In the rows, 128 means zero.
Each path is a new rotation, seen through one point. The rows after it are directions, each followed by how far the rotation turns it, in degrees each step (0 if it stays put).
Each turn is a multiple of 5 degrees from 10 to 175, or 0.
Each row of a path follows its step; steps can be skipped.
Rotation 1:
step 0: [122 125 133 123 133 126 132 117 124 127 132 127 130 126 127 129 138 119
 136 132 127 135 119 125 128 130 127 130 131 129 131 124 129 135 133 138
 117 127 131 132 137 130 134 123 132 129 136 131 122 125]
step 3: [126 128 135 122 136 124 129 126 128 123 120 128 126 121 125 119 136 132
 136 135 134 138 124 128 124 123 138 129 133 131 136 123 133 133 126 120
 123 120 126 135 124 123 125 121 124 129 134 129 126 130]
step 5: [126 129 125 127 127 132 124 131 128 124 128 122 135 122 129 122 128 118
 129 126 127 136 126 135 129 130 125 133 139 129 127 136 137 125 131 122
 121 114 135 123 121 129 129 131 126 134 132 136 121 124]
step 8: [122 130 127 125 129 132 131 125 132 123 130 126 136 129 134 126 128 128
 125 127 130 134 134 128 126 130 125 135 135 133 132 126 124 128 134 132
 110 122 124 135 134 138 138 126 124 136 137 126 128 123]
step 9: [122 122 134 121 136 130 123 128 128 129 121 136 136 124 125 120 127 121
 124 129 116 131 130 133 138 137 126 127 132 131 125 132 134 133 122 121
 121 129 122 129 126 128 127 127 122 123 135 128 126 130]
step 10: [130 124 129 127 140 127 125 131 125 126 127 121 134 126 129 124 125 133
 124 116 134 137 120 126 126 127 128 124 134 126 124 133 129 137 133 132
 124 128 119 114 131 135 136 133 122 129 126 123 126 127]
step 15: [121 129 143 127 133 125 121 127 118 121 134 130 133 133 123 120 134 123
 136 129 133 130 122 129 127 123 136 128 130 123 130 128 133 126 123 125
 122 126 128 121 127 133 125 120 128 121 136 123 133 129]
step 17: [124 128 140 123 134 126 127 129 117 128 124 126 136 123 128 127 124 117
 133 132 112 130 126 130 129 127 126 137 128 132 124 136 127 130 129 129
 123 122 134 131 126 129 129 130 120 131 128 138 132 128]
Speeds:
[130 128 127 127 127 125 129 126 129 129 128 128 126 127 127 130 129 125
 128 128 129 129 126 126 125 127 127 129 129 127 130 127 127 126 125 126
 127 127 128 128 128 127 127 127 126 128 127 133 128 128]
20
[128 126 128 126 127 127 127 128 127 129 128 127 134 130 127 128 126 128
 127 126 127 126 126 129 127 127 127 127 129 127 127 127 126 127 127 128
 130 128 129 125 126 128 127 126 129 124 128 127 130 127]
135
Rotation 2:
step 0: [130 129 133 129 135 124 124 131 126 124 124 131 124 139 122 136 128 131
 125 133 124 132 119 129 131 121 133 136 128 138 131 124 134 129 125 135
 129 121 123 129 131 135 124 126 129 124 138 123 129 115]
step 6: [123 128 137 135 124 132 124 131 126 124 126 125 127 130 133 128 130 123
 119 122 129 125 119 116 127 131 130 127 126 117 125 129 134 133 127 129
 135 137 136 127 124 124 136 121 123 132 121 130 121 131]
step 7: [117 126 119 114 131 127 127 130 125 128 127 126 130 132 121 132 122 127
 118 127 120 131 126 131 124 139 127 124 127 128 128 125 131 135 121 126
 120 129 134 133 127 135 136 119 130 133 128 129 126 127]
step 8: [117 133 137 129 125 134 129 133 127 126 120 123 130 135 122 124 127 137
 127 128 130 136 135 131 127 132 121 134 130 133 126 141 135 124 126 121
 118 130 128 130 122 128 123 135 128 131 133 125 127 126]
step 11: [126 132 131 122 127 126 121 136 121 125 117 124 125 128 130 137 120 140
 127 129 128 127 131 123 137 134 127 125 130 138 131 136 129 129 127 129
 130 127 123 123 128 130 126 118 122 124 135 130 128 119]
step 12: [127 128 132 145 130 129 129 121 124 132 127 128 131 129 121 129 122 133
 123 131 126 129 132 137 134 130 119 136 131 127 139 124 119 126 126 125
 123 131 121 123 130 136 122 119 128 126 130 126 132 131]
step 14: [134 136 123 129 130 117 123 134 116 124 128 137 128 124 137 137 129 132
 122 123 130 130 125 123 127 134 121 126 132 127 129 128 126 137 131 128
 131 122 121 127 135 132 136 132 124 134 133 131 126 128]
step 17: [121 131 125 141 134 123 127 127 126 119 126 133 136 130 129 131 138 121
 123 120 135 133 121 132 125 126 124 134 133 123 127 133 131 136 124 134
 133 126 139 127 129 122 133 133 122 130 130 130 127 128]
Speeds:
[127 127 127 129 130 127 126 126 127 130 126 131 125 127 128 128 126 125
 130 127 130 125 130 128 127 129 125 126 128 126 130 128 129 129 129 129
 128 128 128 130 130 129 129 127 127 130 128 130 128 127]
145
Rotation 3:
step 0: [128 133 129 127 136 132 120 125 123 131 137 118 134 129 128 126 122 129
 130 134 129 133 136 122 139 121 132 126 121 126 126 122 129 134 124 131
 126 132 133 126 128 115 132 127 131 136 137 133 126 122]
step 1: [136 124 133 130 137 135 137 125 130 131 127 128 130 124 122 131 121 132
 134 122 131 128 119 133 117 136 131 121 135 125 128 128 137 129 122 129
 125 122 132 129 130 125 123 134 139 135 128 125 128 129]
step 2: [126 132 126 118 128 130 122 131 133 131 130 124 130 127 121 126 123 121
 124 134 136 135 139 129 131 125 128 126 121 120 120 129 131 143 133 129
 127 125 136 126 118 122 121 126 130 130 131 130 124 131]
step 3: [135 131 124 132 134 138 133 123 128 125 128 120 129 129 126 133 123 135
 135 123 125 129 121 125 124 135 138 127 132 129 116 123 132 132 125 128
 127 127 132 123 131 118 136 129 125 138 129 126 126 116]
step 9: [124 133 128 129 129 125 128 131 133 129 133 125 131 118 128 135 121 121
 129 130 125 134 129 133 127 134 129 126 132 121 129 125 135 124 129 136
 118 126 134 122 131 127 115 133 131 141 139 133 123 132]
step 10: [137 127 124 125 136 137 131 131 134 131 129 118 133 135 124 124 122 128
 133 133 128 131 122 129 131 129 125 123 122 131 121 124 125 139 134 121
 131 125 130 130 124 128 120 117 129 135 126 117 130 127]
step 12: [137 128 129 134 139 134 135 136 127 127 127 116 135 128 128 129 120 118
 127 139 125 127 126 131 134 129 127 124 124 119 134 124 128 128 122 125
 126 125 134 123 124 127 125 126 137 135 131 123 128 124]
step 17: [146 122 133 131 132 134 128 129 129 137 128 119 134 129 122 126 122 123
 134 126 130 133 126 124 125 126 132 127 129 118 122 125 128 126 128 127
 124 132 127 129 129 126 124 133 132 140 136 134 120 129]
Speeds:
[130 128 125 130 130 127 129 132 127 126 129 125 131 128 128 129 128 130
 129 127 125 130 127 128 128 127 128 125 129 125 128 126 127 129 128 128
 130 128 126 129 127 128 131 126 128 127 128 129 127 128]
155
[125 125 129 129 128 130 130 128 129 129 129 127 128 130 132 126 130 129
 127 127 128 130 130 128 128 129 130 128 127 128 127 129 128 129 129 126
 130 132 128 127 126 128 128 131 127 128 130 130 129 126]
130
[128 130 128 132 129 129 125 131 127 129 126 129 128 129 130 126 128 129
 131 129 131 127 129 129 129 128 127 128 126 127 128 130 127 130 127 128
 131 127 130 126 128 128 129 128 127 128 130 125 129 130]
175
[128 129 127 127 127 128 129 128 128 125 131 129 125 130 126 127 129 128
 131 124 130 130 129 126 127 127 129 130 128 127 128 130 132 131 126 129
 128 126 129 129 127 127 129 129 128 128 128 128 127 128]
20
Rotation 4:
step 0: [127 122 126 134 139 134 125 123 136 123 134 121 128 127 136 133 124 123
 137 124 129 135 126 126 124 124 132 127 130 136 123 132 123 125 133 129
 126 123 128 132 131 125 128 124 119 133 119 140 131 126]
step 1: [135 133 123 124 133 131 126 144 125 130 131 127 126 122 136 126 129 122
 123 134 124 126 125 131 131 127 133 137 127 125 136 130 120 123 133 126
 126 123 125 124 134 131 130 126 129 120 122 141 126 130]
step 3: [132 123 121 126 135 136 122 131 129 125 129 130 132 123 138 135 129 133
 132 127 127 128 120 120 125 123 135 132 127 134 133 135 130 129 130 129
 125 120 129 125 130 127 131 116 117 126 128 136 131 123]
step 4: [126 139 130 119 132 134 132 140 124 126 133 123 121 126 135 127 128 115
 126 125 126 133 126 126 129 127 135 132 117 124 125 135 129 125 135 125
 122 130 121 131 132 129 132 129 131 129 124 136 124 125]
step 5: [128 124 134 128 143 134 121 132 132 128 131 128 123 123 127 138 135 132
 134 127 134 128 128 128 130 129 131 135 127 119 125 126 129 127 131 136
 137 129 124 126 130 132 129 128 117 125 120 133 133 119]
step 9: [132 123 122 120 131 135 126 135 130 129 133 136 123 125 133 130 130 119
 128 124 116 125 132 135 126 122 129 127 118 128 129 130 124 126 137 119
 135 125 132 127 126 137 123 133 124 129 127 133 132 124]
step 10: [123 130 135 130 134 133 128 134 128 134 133 139 127 131 127 126 136 127
 128 123 129 122 125 119 132 127 132 126 119 117 124 126 114 129 127 127
 124 132 125 124 132 131 128 125 126 121 119 122 130 125]
step 17: [135 130 123 128 131 133 128 138 120 127 132 126 133 125 138 130 123 115
 136 128 126 129 129 134 131 124 127 125 125 132 126 125 124 133 135 128
 125 126 132 125 127 128 136 123 118 121 125 141 129 131]
Speeds:
[128 128 129 131 128 127 128 127 127 126 128 131 128 128 129 130 127 127
 127 127 127 126 128 128 128 129 130 127 129 133 129 128 128 128 130 130
 130 128 130 129 125 128 129 128 124 131 130 129 129 128]
125
[130 128 126 128 125 128 126 124 128 126 127 126 130 131 127 130 129 129
 131 129 127 128 127 127 131 127 127 129 128 128 126 128 128 129 128 127
 128 127 130 128 128 131 126 127 127 128 128 133 129 128]
130
[130 131 127 126 129 128 126 126 128 129 127 125 129 126 131 130 127 127
 127 129 129 127 128 128 127 130 129 130 130 128 131 128 129 128 128 130
 127 130 127 130 129 125 128 127 126 128 127 131 125 127]
20
[126 128 128 130 127 131 125 128 128 127 128 128 128 129 126 127 125 127
 127 130 129 131 127 128 129 127 128 128 127 128 131 132 127 129 128 130
 128 130 126 130 131 130 130 126 130 130 127 129 129 128]
100
Rotation 5:
step 2: [123 132 125 132 133 129 124 118 121 131 131 138 124 119 128 122 127 123
 118 133 125 134 128 126 133 128 131 134 126 127 127 119 116 120 125 133
 125 127 120 134 132 127 131 125 134 126 123 120 132 129]
step 3: [125 133 128 122 124 128 126 120 119 124 134 131 135 124 130 124 129 128
 127 133 126 125 124 125 129 133 133 127 128 136 128 120 119 114 126 122
 119 128 126 136 128 138 128 124 132 132 123 132 131 135]
step 4: [127 123 129 127 121 127 125 122 122 123 135 125 132 139 133 127 123 126
 129 131 131 128 122 131 139 135 134 139 123 137 128 124 132 125 127 126
 122 125 123 133 124 131 129 117 138 123 129 131 129 133]
step 6: [126 129 135 128 119 124 136 132 133 128 136 128 137 128 129 133 123 125
 124 129 131 127 110 130 121 128 132 124 138 131 134 122 138 122 125 124
 132 130 136 131 129 125 126 129 132 122 124 130 131 129]
step 8: [137 126 134 136 135 125 127 134 142 129 136 138 127 124 128 129 124 123
 125 128 129 127 129 134 125 127 133 127 127 127 125 121 126 124 132 118
 138 126 123 126 135 130 133 129 116 125 128 125 131 134]
step 10: [130 125 131 122 127 128 124 127 130 121 133 124 128 129 127 126 125 142
 127 127 123 133 126 132 126 129 133 127 122 119 131 128 122 127 130 120
 130 120 108 127 120 132 129 131 124 136 124 130 123 129]
step 14: [121 129 125 125 122 129 127 136 129 135 121 133 126 122 129 124 132 119
 139 128 121 126 129 142 131 125 127 135 120 122 122 126 133 122 125 125
 137 132 132 132 134 132 132 121 132 131 123 131 132 127]
step 15: [122 123 123 130 129 127 127 124 132 125 127 135 117 127 131 118 133 122
 140 129 124 126 126 133 124 129 129 124 123 126 121 124 126 130 128 125
 136 129 135 127 127 141 136 125 138 127 134 121 131 132]
Speeds:
[128 130 127 127 129 128 127 129 126 128 128 130 128 127 128 129 125 128
 128 129 127 128 129 127 127 128 125 128 128 127 129 131 126 129 125 130
 130 126 125 127 127 129 125 128 126 125 127 130 128 130]
35
[129 126 125 130 128 126 130 130 130 127 128 128 128 128 127 128 129 128
 127 131 130 129 127 126 126 129 126 130 130 126 130 129 129 130 129 128
 127 126 128 130 126 131 129 127 130 128 126 129 126 124]
65
[126 129 128 129 128 130 127 126 127 129 129 127 129 129 129 129 126 125
 129 126 128 128 127 129 130 125 127 132 128 125 127 130 130 128 129 131
 128 126 128 130 128 127 128 130 129 129 126 125 126 129]
145
Rotation 6:
step 0: [130 128 128 138 133 133 130 133 132 123 130 130 126 112 120 127 119 130
 123 133 128 128 133 124 130 131 124 125 134 131 122 129 127 130 135 120
 120 133 128 128 135 134 128 124 124 119 130 120 127 123]
step 2: [126 124 133 126 137 122 131 132 127 119 132 130 131 126 122 122 121 136
 127 138 130 119 134 134 129 130 133 121 127 128 130 133 135 127 130 123
 136 123 135 136 131 133 133 133 135 132 132 133 128 124]
step 7: [131 125 124 130 133 119 122 129 132 133 139 136 131 124 133 120 124 135
 124 129 127 138 127 137 132 130 129 129 132 137 129 129 132 122 139 122
 130 130 132 124 129 122 125 127 132 128 135 127 123 133]
step 8: [133 133 129 132 132 131 137 127 116 121 129 136 130 119 125 126 117 124
 127 132 130 125 132 134 133 133 133 132 132 122 118 128 124 138 133 130
 127 135 132 135 123 132 128 129 132 129 128 129 122 126]
step 11: [130 134 131 133 132 136 136 137 122 128 136 130 129 125 129 119 127 125
 128 131 130 127 133 123 131 120 128 123 133 137 128 138 121 122 134 125
 132 133 121 131 131 134 125 131 123 118 123 124 127 131]
step 14: [134 131 131 126 130 131 123 136 123 132 134 139 133 131 126 125 136 124
 132 128 127 123 136 133 137 133 125 129 126 120 126 127 124 120 131 129
 128 141 135 133 125 132 122 127 130 134 124 127 123 135]
step 15: [126 130 127 127 129 129 126 134 127 127 143 131 128 122 123 129 120 132
 137 129 127 127 132 131 127 126 134 133 125 137 130 130 136 134 127 121
 133 123 132 124 130 123 121 136 129 132 133 131 116 127]
step 16: [128 133 119 130 126 138 128 136 127 130 126 131 121 116 119 127 118 121
 120 128 129 130 125 131 139 131 127 129 135 119 126 135 128 123 130 128
 130 132 131 124 125 128 129 121 128 127 128 122 125 122]
Speeds:
[129 127 125 130 130 129 128 124 129 129 128 130 128 126 125 129 130 128
 129 125 128 128 127 129 129 128 126 127 130 128 127 126 129 124 131 127
 127 128 128 128 128 127 126 129 128 127 128 128 131 128]
110
[126 129 129 127 129 129 132 127 129 129 130 128 127 128 127 129 127 125
 126 129 127 128 129 130 128 130 125 129 127 129 126 126 127 132 127 129
 131 128 127 128 129 129 127 127 126 125 131 127 129 128]
140
[130 130 128 127 130 124 129 127 125 128 129 128 128 130 128 128 129 131
 126 129 130 127 128 130 128 130 127 130 126 128 127 128 128 129 128 129
 127 131 130 129 127 126 129 129 128 129 129 131 130 129]
65
